Named moves come first, each a turn or a mirror and shown by rows before and after it. Which of them, in which order, take the first row of each pair that follows to the second? Write the first one first, as in the answered first pair.
P (before -> after):
[-1.07  1.04 -1.01 -1.25 -2.28  0.45 -0.39  0.15  1.05  0.27  2.01 -1.14
  0.42 -0.07 -0.31 -1.57  1.53  0.54  4.72 -0.88 -0.98  0.11  0.87 -1.94
  1.13  0.98  0.14  0.22  0.94  0.32  1.37  1.37 -0.60 -2.19 -2.05  0.74
 -1.49 -0.14 -1.95  0.46 -0.51  0.74  0.05  0.00 -0.74  0.61]  ->  [-0.86 -2.22 -2.50 -0.06 -1.95  1.31  1.62 -0.50  0.87  1.40 -0.15  1.58
  0.76 -0.53 -1.00 -0.19 -0.09 -0.78  2.04 -0.81 -3.64 -2.10  0.32  0.90
 -1.85  0.84  1.25  3.15 -0.36  0.50  1.73 -1.12 -1.00  0.92 -0.94  0.12
 -1.12 -0.91 -1.20 -0.51  0.95 -0.51  0.77 -2.04  0.11 -0.71]
[-0.87 -0.96  0.21 -0.94  1.94 -1.02 -0.77  0.21  0.36 -0.82  0.31  1.53
  0.46 -1.04 -0.44  1.69  0.18 -0.01 -0.85  0.51  0.97 -0.60 -1.06  0.75
 -0.41 -0.30  0.50  0.10 -0.54 -0.82  1.05 -0.28  0.25 -0.14  0.42  1.42
 -1.23  0.03 -0.61  0.49 -0.63  0.68  1.79  0.12  1.39  0.27]  ->  [-0.85 -0.40  0.65 -1.46  1.63 -1.25 -1.25  0.32  0.92 -1.14  0.40  0.89
  0.67 -0.38 -0.67  1.72  0.57 -0.01  0.02 -0.41  1.66 -0.16 -1.04  0.21
  0.28  0.02  0.58 -0.98 -0.36 -0.96  1.05  0.02  0.43 -0.70 -0.22  1.13
 -1.67 -0.04 -0.49  0.36 -0.80  1.05  1.20  0.57  1.05  0.33]
[ 1.08 -1.19 -0.59  0.11  0.94 -0.41  0.81  0.05  0.69 -0.86  0.65  0.92
  0.81 -1.92 -0.92 -0.19  0.82 -0.43  0.30 -0.17  0.73 -0.62  1.57 -1.73
 -0.38 -0.97  1.07 -1.96  0.97 -2.47  1.32  0.20 -0.43  0.76 -1.23  1.23
 -0.25 -0.42 -1.08 -0.31 -0.61 -0.27 -0.21 -1.72  1.78  1.04]  ->  [ 1.35 -1.54 -0.81 -0.06  0.45 -0.73  0.31 -0.23  0.52 -1.38  1.04  0.79
  0.25 -1.74 -0.73  0.47  0.82 -0.31  0.31  0.35  1.08 -0.16  2.00 -1.64
 -0.85 -0.70  1.02 -1.76  1.71 -2.81  1.40  0.23 -0.23  0.45 -0.76  1.37
 -0.38  0.06 -1.40 -0.35 -0.56 -0.18 -0.03 -2.04  1.81  0.29]
D (before -> after):
[-0.22  0.52 -0.70  1.38 -0.44  0.72 -1.59  0.53 -0.87 -0.09  2.84 -1.31
  0.58 -0.55  2.60 -1.65  0.38  1.44  2.22  0.10  0.73 -0.71  1.85 -1.15
 -1.00  0.33 -2.11 -1.07  2.00 -0.26 -2.51  2.01 -0.28  2.36  0.80  0.89
 -0.09 -1.03 -1.80  0.87 -0.32 -1.94 -0.58 -2.16  0.35  1.15]  ->  [ 0.08 -2.49 -0.07  1.44  0.57  1.01  0.86  0.37  0.40  1.06  2.12  0.25
  0.16 -1.89  1.54 -1.19 -0.47 -0.66  0.01  0.66 -1.26 -2.40  1.70  0.40
 -2.48  1.21 -1.62  0.66  1.07 -0.63 -2.14 -0.38 -1.14  4.25  1.84  0.15
 -0.70 -0.84 -1.19  0.66 -0.12 -3.07 -1.08 -1.70  0.92  1.46]
[ 0.32  2.61 -0.85  1.98 -0.31  1.50 -2.20 -0.47 -0.30 -0.22  0.84 -1.48
  2.14  0.22  1.17 -1.15  1.35  0.90  1.49  2.00  1.88  2.69  0.78 -1.04
  1.21  0.22 -0.13 -2.51  1.70  0.32 -0.78  1.29  0.04 -0.78 -0.11  1.23
 -0.04  1.04 -1.15  1.05 -0.62  1.38  0.58 -1.04  1.37  1.11]  ->  [ 1.22 -1.32 -2.14  2.60  0.51  1.43  0.29 -1.00  0.31  1.60 -1.33  1.69
  1.92 -0.32 -0.01  0.02 -0.45 -2.15 -0.90  1.37 -1.08  0.26  0.18  2.01
 -2.18  0.49  0.49  0.52  0.01 -0.06 -0.47 -2.45 -0.77  3.14  1.29  0.86
  0.30  1.00 -0.54  0.08  0.68 -0.74  0.76 -3.15  1.76 -0.33]
[-0.72  1.02  0.23  2.11 -0.70 -0.52 -0.19  0.76 -2.44 -0.48 -1.18 -0.55
  0.34  0.39  0.71 -0.09 -2.18  1.03 -1.13  1.65 -0.84 -0.13  1.99  0.92
 -0.13  0.69 -1.87  0.44 -0.29  0.33 -0.17 -2.00 -0.61 -0.92 -1.53 -0.46
  2.28 -1.73 -0.77  1.27  0.18 -0.91  1.29 -2.36 -0.91 -0.20]  ->  [-0.14 -0.45  2.01  0.40  1.44 -2.06  0.90  0.10 -1.39 -0.57 -0.85  0.15
 -1.20 -1.06 -0.23  0.02 -1.48 -0.76 -2.68  0.82 -1.33 -1.28  0.86  1.40
 -1.07  1.20 -1.74  0.24 -0.57 -0.34  1.04 -2.73 -1.57 -1.22 -1.22 -1.05
  1.04 -1.92  0.53  1.66 -0.44 -0.53  0.47  0.42 -1.31  0.44]
[-0.25  3.24 -1.90  0.04 -1.75 -1.14  0.08 -0.21  1.45  1.18  1.74  1.24
  0.17  1.95 -0.36 -0.05  0.76  0.72 -0.98  2.72 -0.66 -2.02  1.27 -0.54
 -0.35 -0.56 -2.25 -1.33  0.15  0.49 -0.01  1.15  1.25 -3.14  2.20  1.93
  0.70  0.10 -0.76  2.42 -0.95 -0.66 -0.07  0.13 -0.32  2.65]  ->  [ 0.41  1.96 -1.85  0.72 -1.96 -0.42  1.00 -0.50  1.57  1.64  1.52  2.54
  0.67  1.84 -1.04  0.62  0.23 -0.11 -1.74  3.02 -1.98 -2.17  1.06  0.50
 -1.64 -0.82 -2.17 -0.10 -0.49  0.12 -0.45  0.16  1.08 -1.74  2.36  1.93
  1.32 -0.02 -0.62  2.05 -0.55 -1.25 -0.14 -0.53  0.03  2.01]
H (before -> after):
[ 0.45 -0.20  1.60 -0.58 -0.79 -0.51 -2.26 -1.31  2.51  1.04  2.00 -1.36
 -0.96  2.11  0.91 -1.86  1.76 -0.15 -1.86 -1.17 -0.06  0.85  2.58  0.15
  0.89  0.23 -0.53 -2.53  0.05 -1.42 -0.47  0.22 -3.07  0.20 -0.03 -0.23
 -0.53  1.26 -0.78 -3.10  0.16  0.29 -2.38  1.33 -0.93  2.53]  ->  [-0.30  0.73 -0.38  1.34 -2.26  0.80 -2.25 -1.19  1.64  0.93  0.45 -1.26
  0.50  2.98  0.96 -2.03  0.76  0.44 -2.20 -0.33 -1.48  1.15  3.24  1.08
  0.49  0.45 -0.97 -1.61 -0.05 -0.92 -0.58 -0.52 -2.98  2.30  0.16  0.54
  0.74  1.45 -1.47 -3.27  0.52 -0.12 -1.10 -1.78  0.41  0.97]
[ 2.23 -1.77 -2.23  2.11  0.98 -1.13  1.16 -0.02  0.94 -1.99  0.30 -0.52
 -3.03  0.95  1.59 -1.13  0.51 -0.52 -0.14 -0.94 -1.63  0.00 -0.26 -1.76
 -0.42  1.66  2.55 -0.09  1.08  1.37  0.90 -0.14  0.90 -0.45  0.34 -1.52
  0.38 -0.48 -0.30  0.66  0.60  2.50 -0.49  1.01 -2.38  1.20]  ->  [ 2.15 -1.08 -2.23  2.25  0.28 -0.80  1.20  0.12  1.02 -1.33  0.83 -0.44
 -3.07  1.11  1.48 -1.83  0.69 -0.62  0.03 -1.22 -1.88 -0.04  0.87 -1.75
  0.13  1.65  2.31 -0.21  1.41  1.02  0.78  0.17  0.58 -0.66  0.08 -1.16
  0.17 -0.11 -1.24  0.37  0.55  2.15 -0.33  0.85 -2.24  1.05]
[ 0.33  1.15  0.69 -1.46 -1.12  0.25 -0.17  0.56 -0.37 -0.32  0.09 -2.10
 -1.16 -0.71 -0.61 -2.39  0.08  0.33  1.61  0.48 -1.07  0.05  1.25 -1.50
  1.81  0.90 -0.93 -1.07 -0.41  0.46  0.38  1.79  1.49 -1.76 -0.12  1.12
  0.58  0.03 -1.86  1.09  2.15  2.13 -0.03 -1.32 -0.06  1.57]  ->  [ 0.02  1.32 -0.48 -0.69 -1.69  1.41  0.08  0.75 -0.73 -0.38 -0.61 -1.71
 -0.53 -0.10 -0.25 -1.88 -0.33  0.90  1.39  0.74 -1.91  0.07  1.35 -1.00
  0.88  0.81 -1.87 -0.56 -0.74  1.07  0.36  1.19  2.38 -0.99  0.23  0.68
  0.94 -0.24 -1.95  0.67  3.02  1.83  1.06 -2.98  0.24  1.00]
[ 0.29  0.41  0.00  2.38 -1.99  0.31 -1.45 -0.92  1.29 -0.26 -1.90  0.38
  0.24  2.98  0.00 -3.36 -2.49  1.38  0.75  0.53 -2.88  2.85  2.84  0.84
  2.14 -0.43 -0.11  1.49  0.20  0.36  1.50  1.03  0.38 -0.23 -0.48  1.09
  0.45  2.56 -0.92  0.37 -1.11 -0.90  0.98 -1.76  0.83 -0.27]  ->  [ 0.39 -0.49 -0.77  1.70 -1.05  1.69  0.40 -1.11  2.20 -0.86 -3.22  1.53
  0.94  1.86  0.18 -2.25 -3.07  1.39  0.06  1.58 -2.15  2.15  1.40  0.98
 -0.61 -0.96 -0.19  3.79  0.12  1.59  1.68 -0.59  1.73  0.96  0.82  0.74
  0.58  0.41  0.28  0.62  0.22 -0.70  2.49 -1.75  1.90 -1.09]
Pairs:
(2 to 3 moves a pair)
[-0.52 -0.05  3.25 -2.64  1.73 -1.05  0.44  0.49 -1.62 -1.21  3.40  1.58
 -0.13 -2.19  1.04 -2.77  1.08  0.26 -0.30  0.72  0.03 -2.65  1.43  0.36
 -1.78  0.75  0.54  1.15  0.44 -1.16 -1.39 -1.39  0.82 -2.70 -0.30 -0.07
 -0.93 -0.97  1.17 -2.15  0.62  0.52 -2.40  2.83 -1.58  2.14]  ->  [ 0.18  0.16  2.94 -1.35  1.20 -1.67 -0.07  0.03 -2.04 -0.14  3.67  0.58
 -0.53 -1.25  0.72 -3.35  1.13 -0.27  0.06  0.14 -1.29 -2.60  3.23  1.13
 -0.87  1.30  0.85  1.09  0.43 -1.78 -1.45 -0.75 -0.33 -2.22 -1.07  0.17
 -0.52  0.30  0.54 -3.17 -0.14 -0.28 -2.90  2.20 -1.66  2.27] | P, H
[-1.26 -2.32  0.33 -3.18  2.90 -0.44  2.58  0.37  1.49 -0.75  0.11  0.02
  0.88 -1.75 -0.84  1.29 -0.59  0.83 -1.69  2.65  2.55 -1.69 -4.94 -0.26
 -2.67 -0.34  1.12  1.46  0.99  2.01  2.13 -1.87  2.19 -1.32  1.92  0.08
 -2.52 -3.51  3.10  2.13  0.90  0.99  1.67  1.82  1.87  0.34]  ->  [-0.92  2.20  2.25 -3.06  0.55 -1.93 -0.52  1.15  1.74 -1.20  3.15 -3.36
  0.20 -0.16 -0.04 -2.15  1.29  1.62  1.30  0.76  3.21 -0.15 -1.45 -2.10
  2.86  0.32  0.47 -2.87  2.03 -0.01  2.38  2.60  0.99 -3.48 -0.20  0.93
 -3.06 -0.44  1.02  1.12 -0.97  1.50 -1.26  3.65 -0.64  2.11] | P, H
[ 0.71  0.42  1.03 -2.28  1.91 -0.04  1.54  0.38  1.71 -0.33  1.13 -0.51
 -0.18 -0.96  0.11  0.22  0.45  0.28  0.59  0.29  1.53  0.06 -0.98 -1.07
 -0.67  0.33  0.58 -0.50  2.05  0.46  0.57 -0.34 -0.99 -1.02 -0.41 -0.86
 -1.51 -0.80  2.37  1.49 -0.85  1.81  0.38  2.83 -0.80  0.88]  ->  [ 0.81  2.78 -0.49  0.56 -1.69  1.26 -0.54  0.96 -0.19  0.17  0.72 -1.76
  0.91  1.65  0.24 -0.99  0.13  0.97  1.45 -0.47 -1.37  0.74  1.87 -0.33
  1.46  0.51 -0.01 -1.07  2.50 -0.14 -0.14  0.95 -1.60  0.49 -1.28  0.98
 -0.40  2.08 -0.38  0.94 -1.33  0.53  0.35 -1.15  0.10 -0.25] | H, H
[ 0.49  0.30  2.55 -1.04  0.38 -1.21 -0.12  0.45  0.78  0.21  0.56  0.82
 -1.38 -0.40 -0.41  0.84  0.75 -0.41  1.54 -1.70  1.72 -0.62 -1.48  0.53
  1.30 -0.83  0.11  0.10 -0.08 -1.41 -1.27  0.35 -0.21 -0.67 -0.75 -0.59
 -0.61 -1.39  0.89  0.28 -0.60  0.92  0.33  3.48 -1.34  1.00]  ->  [-0.22  1.97  1.28 -0.34 -0.52 -0.80 -0.74  0.96  0.23 -0.33  0.49  0.09
 -1.36  0.90  0.39  0.69  0.28  0.97  2.65 -1.46  2.55  0.16 -1.37 -0.67
  1.92 -1.73 -0.21 -0.24  0.26 -0.55 -1.73  1.06  0.72 -1.00 -0.85 -0.18
  0.38 -1.16  0.30  0.47 -0.24  0.88  1.15  2.34 -0.51  0.02] | P, D
[ 0.65  0.15  1.93 -1.86  1.35 -1.68 -0.23 -0.67  0.42  0.31  1.24  0.02
 -1.75 -1.02 -0.76 -0.63  0.69 -2.00 -0.33  0.22  0.44 -0.99 -0.34 -0.19
  0.81  0.69  0.76 -2.14 -0.55  0.49 -0.10 -0.36 -2.02 -2.35  0.39  0.20
 -1.25  0.50  1.50  0.25 -1.28  0.34 -2.04  3.65 -2.06  1.08]  ->  [-0.50  2.76  0.69 -0.07 -0.77 -0.47 -1.86  0.10 -0.97 -1.34  1.11 -1.85
 -0.56  0.66  0.48 -0.24  0.51  1.13  1.37  0.63  1.22  1.00  0.28 -1.82
  2.90 -0.35  0.33 -2.79  0.82  1.19 -1.41  1.36 -0.49 -2.78 -1.04  1.15
 -0.15  0.88  0.39  1.25 -1.21  1.52 -0.62  0.82 -1.01  0.60] | P, D
[-0.32  0.73 -1.13  1.39 -2.41  0.08 -1.18  0.11 -0.79 -0.34 -0.22 -0.34
  1.91  0.79  0.56 -0.08 -1.28  0.81  0.69  0.46 -0.62  0.81  1.38  0.33
  1.92  0.34 -0.26  0.57  0.10 -0.15 -0.83  0.39  1.20 -0.27 -0.54  0.11
  0.95  0.60 -0.70 -0.43  0.01  0.35 -0.75 -1.46  0.75 -0.47]  ->  [-0.74  0.31 -0.27 -0.14 -0.01 -0.29 -0.97 -0.20 -0.34 -1.99  0.79 -1.10
  0.82 -0.39  0.27  0.63  0.06  1.60  1.06  0.49  1.87  1.03 -0.97 -0.98
  1.16  0.05 -0.33  0.06  0.64  0.64 -0.55  1.22  1.49 -1.45 -0.60 -0.69
  0.16 -1.47  0.95  0.30 -0.32  1.91 -0.45  1.81 -0.27  0.64] | H, D, D
